In the data rows, 500 means zero.
Here are some points:
346;424;532;350;364;388;607;453;365;151;435;426;386;334;304;337;295
229;483;352;648;481;717;367;293;322;359;456;440;475;339;478;384;456
597;278;340;618;492;473;454;618;548;360;408;472;529;532;475;350;497
479;588;553;621;479;402;525;649;658;585;435;561;567;540;639;402;377
282;396;133;526;585;684;495;169;459;559;483;380;439;433;428;365;436
469;429;502;253;303;371;236;398;394;458;399;369;259;372;427;552;642
326;370;309;495;448;413;513;513;509;397;382;462;461;526;574;391;418
818;673;713;932;669;680;788;829;900;727;796;806;802;696;753;564;552
483;616;491;218;405;380;254;417;464;512;538;241;534;624;578;453;627
391;314;329;541;475;293;461;514;477;354;424;430;501;596;412;441;509
448;385;722;600;590;471;767;524;627;511;418;699;388;344;224;311;149
495;508;561;380;538;350;539;548;461;312;519;455;313;211;370;316;278
583;749;494;918;808;940;670;491;804;752;785;783;722;641;635;620;672
418;347;303;511;491;436;403;519;557;336;329;499;550;557;447;478;444
346;333;325;540;497;393;506;419;568;319;359;484;607;403;390;314;416
698;636;617;972;641;657;634;896;865;695;630;581;714;693;599;731;608
471;470;413;596;578;358;497;629;560;448;451;574;593;425;364;455;465
546;443;541;644;360;396;528;561;524;483;585;494;580;563;529;426;371
335;550;172;723;705;652;518;143;416;405;544;445;548;287;519;377;392
436;384;291;138;383;304;086;391;362;295;506;300;438;616;386;527;638
394;483;369;154;319;361;209;456;451;541;415;351;376;490;528;491;559
488;524;680;519;505;409;647;586;508;644;417;351;413;338;369;399;223
462;537;513;291;353;358;276;474;431;509;443;353;498;535;645;629;719
424;511;569;537;540;401;706;595;485;312;593;473;368;327;240;222;235
562;482;748;559;624;476;726;543;506;460;526;507;437;550;477;412;528
300;429;378;462;442;392;426;528;329;488;421;528;629;480;355;334;433
456;383;451;632;508;344;438;603;529;371;486;462;420;492;517;369;425
420;298;416;427;433;492;553;448;391;560;516;441;475;589;476;467;373
454;429;338;552;605;707;391;266;445;478;543;654;550;494;531;524;317
469;586;497;229;313;506;266;387;480;544;423;338;438;484;525;723;665
810;685;619;894;942;994;717;459;638;843;617;885;736;714;765;769;613
351;600;259;498;543;719;490;313;450;413;640;637;593;396;632;376;342
513;375;366;544;517;432;592;680;536;541;467;514;699;649;397;408;496
564;596;448;282;420;315;174;498;478;595;504;380;364;573;532;485;745
335;313;588;544;600;408;765;567;431;243;391;369;408;320;419;423;378
805;707;731;809;766;549;759;830;837;533;718;810;881;780;585;780;696
862;694;832;327;615;604;385;638;399;744;690;581;588;626;782;693;880
486;564;397;456;454;348;585;372;102;498;527;463;385;268;614;651;592
499;468;468;633;611;440;462;692;557;429;493;522;588;532;517;360;356
870;625;729;782;750;704;691;808;885;809;571;784;834;825;761;651;653
402;475;630;550;508;328;562;418;506;350;435;455;385;373;252;416;251
826;677;754;755;698;786;741;932;894;712;651;895;780;636;692;683;633
383;367;297;588;586;358;433;589;446;370;409;501;592;451;398;439;480
419;475;394;411;473;779;505;217;514;444;500;502;675;432;487;306;375
430;390;525;170;272;343;088;387;418;529;397;206;329;560;384;540;735
296;367;305;616;619;749;370;337;424;593;394;596;595;391;691;496;365
393;603;583;471;555;516;705;662;488;375;375;485;383;360;241;367;286
680;477;856;643;576;565;847;725;756;661;678;620;557;507;480;617;357
802;770;789;378;584;666;379;756;691;656;733;534;704;836;808;720;867
376;384;279;538;536;737;502;162;329;391;419;658;387;299;395;401;438
869;692;991;761;774;687;977;849;615;702;586;780;650;427;500;670;470
653;431;490;626;587;612;550;586;552;565;424;505;392;626;500;441;528
520;486;520;238;383;373;275;283;342;397;314;273;331;570;356;455;518
658;726;494;453;624;658;751;417;373;445;695;510;303;449;673;635;534
395;535;244;182;301;343;227;402;437;455;343;250;496;485;438;471;529
536;419;528;253;254;329;149;430;539;582;304;292;466;461;667;478;642
869;788;834;529;592;687;484;815;681;581;726;544;701;856;644;744;891
Here are 24 more points, each followed by its number:
536;474;581;356;283;471;229;512;412;755;435;504;438;643;619;511;619 0
512;676;532;382;491;483;565;434;303;403;650;414;286;495;675;730;579 1
410;441;490;662;475;898;649;251;570;687;645;564;690;522;584;617;367 2
425;412;447;667;458;378;431;646;510;302;449;451;577;469;408;426;371 3
487;398;227;601;316;444;452;540;508;534;285;421;533;524;369;368;416 4
401;520;672;507;559;475;613;518;563;393;466;311;406;281;228;449;254 5
786;845;913;803;762;644;825;735;657;636;658;755;513;564;601;581;572 6
679;713;810;828;686;812;818;711;580;547;799;667;600;666;567;562;512 7
468;399;344;677;435;477;389;525;523;632;578;503;493;449;405;463;359 8
473;353;650;514;430;372;659;569;472;302;500;334;206;279;256;377;315 9
750;918;463;883;879;951;716;458;681;618;664;787;662;525;763;705;585 10
574;571;418;355;428;532;551;521;527;659;704;457;306;587;561;732;555 11
393;446;410;427;290;314;277;421;358;476;472;305;350;525;489;483;572 12
415;401;479;567;398;442;323;432;472;560;377;483;628;524;448;502;421 13
377;443;362;491;494;571;454;155;490;521;450;524;489;364;457;519;509 14
457;268;429;695;499;474;593;629;693;490;563;690;659;473;595;505;601 15
583;481;463;639;603;724;507;250;547;575;589;661;402;411;489;544;361 16
507;474;592;310;269;354;178;425;541;637;510;574;378;716;563;614;742 17
517;485;361;643;459;370;451;527;486;545;381;460;577;452;619;276;304 18
241;382;439;482;605;379;645;427;349;267;465;405;273;238;322;364;311 19
448;437;420;604;554;403;375;612;513;515;300;467;418;513;481;440;358 20
457;349;637;598;549;388;583;466;418;381;317;462;431;314;281;285;280 21
552;483;463;350;260;341;118;298;342;452;492;400;359;587;493;579;662 22
500;383;446;350;513;389;635;402;353;547;625;541;355;379;416;666;668 23
Which three of these numbered points are nearest to each point below, looking only along the 3 directions in which the first points spread most? Their numbers follow each, nearest first.
687;732;619;834;721;712;683;709;691;751;569;630;663;837;774;651;667 > 7 6 10
515;599;583;256;419;603;208;508;340;560;500;375;525;587;544;480;573 > 0 17 1
638;452;625;263;254;459;205;422;346;436;505;472;430;705;543;743;792 > 17 0 22
383;598;230;588;575;683;618;286;576;438;668;639;483;319;481;565;477 > 16 2 14
264;369;451;217;401;253;280;203;430;302;438;269;390;537;431;559;506 > 12 22 4
449;625;404;342;447;560;474;479;293;503;670;562;258;511;594;604;614 > 1 23 13
622;483;513;672;461;524;580;610;720;552;394;647;462;570;541;621;434 > 15 8 11
520;553;503;478;551;474;490;407;467;447;560;405;330;492;661;607;625 > 1 11 23
437;526;567;585;346;477;463;621;554;491;401;502;409;539;578;548;456 > 23 20 13
438;303;343;540;413;406;403;486;407;488;335;552;402;489;543;409;435 > 4 13 20
909;762;924;800;787;680;842;661;797;668;672;622;616;483;618;725;492 > 6 7 10
345;440;367;519;416;352;546;634;538;420;477;439;570;477;620;415;410 > 20 18 3
432;468;701;409;452;426;246;502;306;564;449;461;355;591;578;651;688 > 0 17 1
366;435;394;722;398;334;572;612;576;461;481;446;554;472;450;470;275 > 3 18 20
514;607;369;408;485;496;505;364;208;477;500;430;294;451;610;702;496 > 13 23 1
852;601;695;387;616;470;568;566;651;830;629;609;649;821;778;754;997 > 11 0 17
237;476;423;388;428;317;684;364;609;319;451;404;454;281;357;394;102 > 19 21 5
541;521;566;656;645;513;493;542;535;510;624;560;580;612;490;466;542 > 15 11 8
503;523;446;389;364;403;598;431;303;416;596;433;318;439;528;546;575 > 23 13 4
453;429;341;619;710;824;647;396;457;587;670;697;514;547;527;572;468 > 2 16 15
457;370;302;507;487;492;463;606;512;509;522;473;532;524;455;361;393 > 18 8 20
417;316;437;552;429;355;537;607;433;478;435;500;449;474;453;437;285 > 3 20 5
632;466;531;680;571;552;678;629;656;544;441;685;650;624;497;552;435 > 15 7 16
659;643;554;388;606;446;656;503;228;470;659;516;406;545;679;782;547 > 11 1 23
377;518;601;430;506;293;455;383;264;438;505;439;229;521;521;723;363 > 23 13 4
813;857;841;707;727;678;813;798;692;575;637;622;645;619;441;596;550 > 6 7 15
447;284;228;587;458;417;664;569;558;399;519;478;656;504;454;471;406 > 18 8 3
576;543;435;192;332;284;294;226;344;515;446;397;473;633;586;382;712 > 22 12 17
460;627;236;636;691;849;523;302;496;525;576;545;541;389;460;577;465 > 2 16 14
454;549;305;218;397;535;652;450;417;495;688;374;319;434;685;614;572 > 1 23 13
353;391;617;534;452;303;703;598;513;218;442;349;298;349;310;305;407 > 9 5 21
489;367;316;331;466;501;538;474;448;346;473;511;443;556;541;282;398 > 4 13 18
388;502;430;354;511;477;524;477;189;368;513;430;276;457;485;716;483 > 13 23 4
753;728;578;870;816;942;736;401;679;573;768;893;705;502;816;722;715 > 10 7 6
335;272;438;570;342;404;634;538;590;561;480;595;503;579;531;394;380 > 18 3 20
413;452;370;635;359;491;551;651;477;440;358;543;495;599;379;396;270 > 3 18 20
697;936;985;821;777;617;999;827;660;582;728;702;598;625;519;625;495 > 6 7 10
413;368;415;593;389;517;446;583;503;411;256;598;542;408;464;533;427 > 18 20 8
467;512;394;206;355;430;057;374;398;511;437;246;334;542;510;517;650 > 22 12 17
483;427;633;133;364;462;131;342;359;650;443;318;360;531;438;353;695 > 22 12 17
801;807;432;843;838;999;726;438;708;690;713;864;814;501;883;633;782 > 10 7 2
909;742;609;825;792;729;801;747;797;602;754;716;902;732;774;652;622 > 7 6 10
362;479;350;580;571;420;463;611;481;393;528;561;608;545;543;206;515 > 8 18 20
367;382;486;519;491;415;646;413;352;306;519;443;326;269;228;344;309 > 19 21 5
481;353;542;602;574;373;574;441;457;306;380;514;437;255;219;303;379 > 21 5 19
610;560;510;702;484;549;499;551;600;517;497;529;690;494;476;485;445 > 15 8 16
483;563;361;511;436;505;567;558;531;253;210;489;645;538;348;458;534 > 20 18 3
853;778;471;700;803;999;667;441;597;840;600;883;718;597;702;757;596 > 10 7 2
450;422;744;615;614;416;859;542;568;292;492;509;355;314;361;471;453 > 5 21 3
406;550;437;608;429;365;635;525;470;522;489;551;631;572;476;467;506 > 8 18 20
351;406;680;400;399;246;693;484;492;359;417;320;288;343;160;437;364 > 9 5 21
750;754;541;797;830;930;828;397;767;810;686;769;730;572;653;641;623 > 10 7 6
450;477;599;588;567;510;816;642;567;436;448;533;539;363;275;375;434 > 5 3 21
281;416;500;629;576;490;468;600;583;494;298;394;453;600;377;364;356 > 3 20 18
398;365;597;612;659;453;707;632;601;239;428;473;464;309;369;513;448 > 5 3 21
541;471;574;707;537;436;648;679;587;433;536;568;606;551;463;478;629 > 15 8 20
635;725;632;797;677;595;717;818;667;643;536;668;677;841;633;558;702 > 7 6 15
739;891;497;792;809;986;826;580;658;714;754;743;712;639;852;765;655 > 10 7 6
544;370;397;510;545;326;494;441;547;488;533;690;623;605;506;389;433 > 8 18 20
469;424;343;107;259;440;100;463;255;422;323;337;436;597;576;590;552 > 22 12 17
366;274;628;503;440;441;626;386;461;251;407;378;316;179;202;267;232 > 19 21 9
330;533;442;598;566;311;544;414;662;413;406;427;493;592;400;442;627 > 20 23 18
444;536;551;356;483;354;356;518;560;639;525;342;414;609;550;507;854 > 0 17 1
359;326;370;666;498;398;505;516;488;509;421;447;551;543;563;345;534 > 8 18 20
809;707;451;744;852;888;601;460;618;746;604;682;831;730;908;715;571 > 10 7 2
384;443;230;322;504;709;282;293;366;465;483;525;593;300;438;394;446 > 14 13 4
535;466;579;349;351;368;127;501;420;611;472;355;704;522;530;559;770 > 17 0 22
269;277;651;525;567;420;618;536;422;382;400;490;311;296;312;383;249 > 21 5 9
551;676;543;437;602;580;567;461;407;507;765;447;371;492;719;703;782 > 11 1 0
682;783;634;571;816;889;634;426;768;854;745;890;823;657;735;855;679 > 10 7 6
467;531;606;502;564;406;735;595;546;331;482;448;381;320;304;297;277 > 5 21 9
715;684;600;822;782;886;840;545;690;786;731;742;801;606;811;785;748 > 10 7 6
348;439;498;193;263;230;170;296;515;601;685;261;309;629;490;484;663 > 22 12 17
431;435;271;374;580;786;413;141;403;295;511;572;477;327;513;462;386 > 14 16 8
472;533;169;483;650;674;344;160;404;532;412;445;544;422;439;360;391 > 14 16 8
236;430;569;432;680;439;603;561;405;385;546;445;451;212;407;336;251 > 21 5 19
434;300;180;412;516;762;335;337;462;460;459;569;495;323;607;475;461 > 14 13 16
814;768;649;495;478;522;403;818;576;802;585;689;601;843;935;737;832 > 11 6 0
385;397;205;462;502;709;478;174;410;497;514;483;492;441;422;398;393 > 14 4 8
273;228;379;478;398;434;439;568;474;401;362;454;686;558;449;439;393 > 4 20 18
580;627;549;339;567;489;537;523;345;566;646;431;382;459;538;599;532 > 1 11 23
195;384;677;483;392;350;757;590;434;180;460;276;309;332;245;402;219 > 9 21 5
879;812;932;742;730;723;999;748;718;759;775;792;608;593;605;680;414 > 6 7 10
305;411;183;552;381;596;470;245;451;470;476;551;427;439;508;545;405 > 14 4 8
854;776;650;745;812;928;656;451;790;728;879;729;808;649;636;741;572 > 10 7 6
451;518;547;228;475;375;243;571;545;708;489;329;494;635;545;629;696 > 17 0 1
421;405;443;000;203;349;111;456;309;587;372;297;396;569;600;536;569 > 22 12 17
477;356;448;612;497;414;505;681;466;437;339;570;446;524;407;385;457 > 3 20 18
462;437;520;122;282;374;205;419;349;402;292;373;583;461;364;434;554 > 12 22 0
380;441;381;549;517;384;400;681;498;546;326;428;383;547;483;287;415 > 20 3 4
465;554;540;397;486;516;454;400;355;430;699;395;250;455;527;566;532 > 23 13 1
858;745;939;828;711;710;939;849;699;635;712;722;587;517;601;726;529 > 6 7 10
604;417;498;636;444;551;466;710;660;487;542;599;578;479;418;442;490 > 15 8 20
477;594;359;367;454;540;729;376;317;486;521;398;409;465;459;594;578 > 13 23 8
483;617;534;351;585;465;539;468;383;507;524;490;417;392;632;621;581 > 1 23 11
